One turn moves every row onto another: examples first, then more rows asked
deme: [ -4.8  -3.3  19.9 -14.2  15.2   2.4   9.6   4.8 -19.9   6.9  30.0   6.5
  14.7  10.0  -0.6 -22.2]
vof: [-13.7  13.4  14.4   7.1  -3.4 -12.2   3.0 -17.0   4.6  -0.5   6.2  18.9
   4.0   5.9  11.8 -10.0]
poro: [ 10.7  -4.2   5.1  -4.1  33.3  10.5   4.3  -7.2  -6.3   6.7  37.9   5.5
 -14.9 -20.8 -16.9  -4.0]
Fip: [-24.0   1.1  -1.8  -5.0  -1.6   1.8   0.6 -21.8  23.4  21.8  -7.5 -17.3
   7.0  25.8  -2.5  -1.1]
bemiv: [-10.8 -21.3  -6.6  -9.1  28.7  24.3  16.9 -23.8  17.5  11.4   0.3 -25.1
  -8.9  11.8  22.1   8.8]
vamar: [  1.2   0.0   9.0  -8.3  12.0   1.4  17.6 -10.9   0.8  -8.4  16.1 -12.1
  20.6  13.3  12.0 -28.4]
nozav: [ -2.2 -12.9  13.8 -13.4  21.6 -12.0  -4.0  17.7   2.0  21.4 -12.4   7.1
  -5.5  -2.8  -4.1  22.2]
tagum: [-13.2 -28.7 -18.0  -1.5  19.3  14.6  24.5 -26.8  15.4   0.2  -3.6  -7.7
 -27.8  16.2  -4.9   7.4]
Navod: [ 18.6   2.8   8.5  -4.6  41.8  25.4  -3.0 -13.0  12.0   3.6  -4.2   5.8
  -4.6   1.1 -23.1  21.6]
silib: [  4.1  -6.9   6.4 -19.5  11.0  -1.5   7.2   0.6   3.8  -3.8  33.2  -3.2
 -22.4  -0.3 -17.1 -27.2]
desol: [-19.2   7.0   6.7  -1.6  23.0   4.4  -0.6   1.9  -6.3   3.5  26.4  -4.7
  19.9  -9.1  -4.2 -23.1]
segez: [  2.8  -9.5   7.9   5.2  23.0  -2.5   3.7  -8.7  -7.8   2.3  30.2  27.9
 -28.8  -0.8 -16.1   2.2]
lidu: [ -8.0 -10.2  12.0  -7.6  16.7   6.1  28.2   0.8  -3.5  24.2  13.6  15.4
  -7.6  18.1  13.0  33.4]
visuz: [ -3.5 -21.7  -1.3   3.0  33.3 -24.2   1.0   8.0   4.2   9.9   0.5   6.0
 -24.0  12.2 -18.5 -14.0]
Vilim: [-14.1   7.5  16.1  11.1  18.3  -2.6  -7.1   1.8  -8.0  -0.7   4.6  14.4
  22.6   6.8   0.7 -15.3]
Dade: [  7.8   3.7   4.3   4.4   2.1  16.1   9.0 -10.2  -2.2  17.4  26.5  13.7
 -18.8  -5.4 -34.8  -4.7]
dud: [ -1.1  12.3   6.6  -1.8  33.9  31.7  -2.2   2.1  13.5  -1.7  -6.3  18.5
 -33.3   8.7 -11.0   8.3]
doko: [ -7.5  11.2  21.5   0.3   8.0   9.1  -0.7  -5.7   9.6  -4.3  21.4  30.6
 -27.8   4.0  -8.0  -7.0]
zil: [ -4.9  11.0   4.9  -3.1  21.3   7.1  -1.2  -5.4   2.7   7.5  32.2  16.7
 -14.5   1.9 -40.3  -2.9]
namor: [-18.4  -7.1  -2.0 -17.8   0.1  -4.5  10.9  -1.4 -11.6  28.5   6.8 -18.0
  10.3  22.2   8.5 -15.0]
bapi: [ -0.4  -9.1  12.9  16.7  40.2   5.2  12.1   2.2   6.6   3.4   0.2   6.1
   2.7  36.1  -1.8 -26.1]
Koni: [ 22.2 -20.9   5.7 -21.4  41.5  26.8   3.3   0.9  -1.6  15.3  -8.6 -11.7
 -19.2  12.2  -4.4   4.2]
mur: [-33.1   4.2  10.9  -3.5  14.5  -2.5   6.8 -11.8   6.3 -10.0  22.1   9.3
  19.7  14.6  -7.7  -9.1]
Kiz: [  4.2   9.2 -15.1 -12.3   1.2  13.5  20.9 -10.7   2.8  29.2   2.5 -29.8
   1.5  19.2   5.7  -7.1]
tev: [ -8.3   6.6 -22.8   5.1  35.3  13.6  13.9 -13.6   7.2   4.1 -21.0   3.5
 -24.4  16.5   3.9  16.3]
Lefi: [-33.1  -3.4 -12.4  -4.4   7.6   6.6   8.7 -10.7   9.5  23.0  14.6 -26.5
   1.1  13.1   7.4 -19.8]
diru: [-12.3  14.1 -17.5  10.2   4.5 -10.8   7.8 -20.7   4.8  17.4 -17.7  -1.2
  -4.5  14.3  10.6   1.3]
Vove: [-16.1 -18.3  -6.5   2.7  33.0  18.7  18.1 -17.8   6.7   1.8 -10.2   1.2
 -11.2  27.0  21.1  20.9]
Demu: [-24.8  -1.8   2.6   1.5  12.0   2.1  20.2  -9.5 -10.3 -12.9  17.4  13.7
  21.3  -1.9  -4.6  -1.6]
Nanar: [ 21.6 -10.1   7.2  -9.6  32.0  31.3  -1.2 -12.8  13.4  21.2   4.4 -13.3
 -19.8 -10.5  -3.0  13.2]
bulo: [-27.2   0.2  -7.9  -4.1  -5.0  10.2   0.1  -3.4  12.1  19.6 -18.5 -17.3
   8.2   8.9 -10.9  -7.1]
vite: [-1.0  4.4 13.0 10.0 12.1 21.6 20.9  0.8  6.1 38.0 11.5  4.7 -7.0 41.0
  0.6 -4.0]
mogag: [ 12.3  -1.7   9.7 -31.5  28.6  25.1  -1.9  15.3   6.9  -1.4   1.7  -9.1
 -12.8  -9.0 -12.2   3.5]
rolob: [-27.2   2.5 -15.8  10.0   0.0  -2.4   5.1  -9.5   2.4  31.5   0.8  -7.0
 -10.7  29.0  -1.8 -11.0]
fepi: [  3.3  -8.3 -18.3 -24.8  30.8  20.2  31.7  -7.1  -1.4   3.5   7.9 -15.1
 -15.6   7.1   7.2  21.6]
sakim: [ 19.1 -11.9  14.7 -16.1  30.4  17.2   6.5   3.8 -13.5  11.4  29.2   8.6
 -21.8   6.4 -19.2 -13.1]
Pon: [ 18.6  -9.9  17.2   1.1  29.3  38.7   3.6 -12.7  13.5  -3.8 -12.4   3.9
  -1.1   0.4 -11.2   7.7]
Tugum: [ 14.1  -3.2  14.1  -2.8  22.7  28.9 -13.4  -0.3  12.1  23.5 -12.5   5.8
 -24.7   5.6  -9.2  17.4]
Saz: [ -0.4 -16.6 -13.5  -4.4  26.7   7.8  17.8 -36.3  19.0   9.1  -3.9  -8.4
 -17.8  20.4  -2.2  24.5]
mifez: [ -6.1 -26.8 -13.5 -21.1  26.4   5.7  19.6 -10.7  -4.4  17.9  -8.3 -22.3
  -9.8  23.7  14.8   6.1]

vof goes to diru
Nanar goes to poro
mogag goes to silib
Where do these go?
Fip goes to Saz
tagum goes to Pon
mifez goes to Koni
lidu goes to nozav
segez goes to Vilim

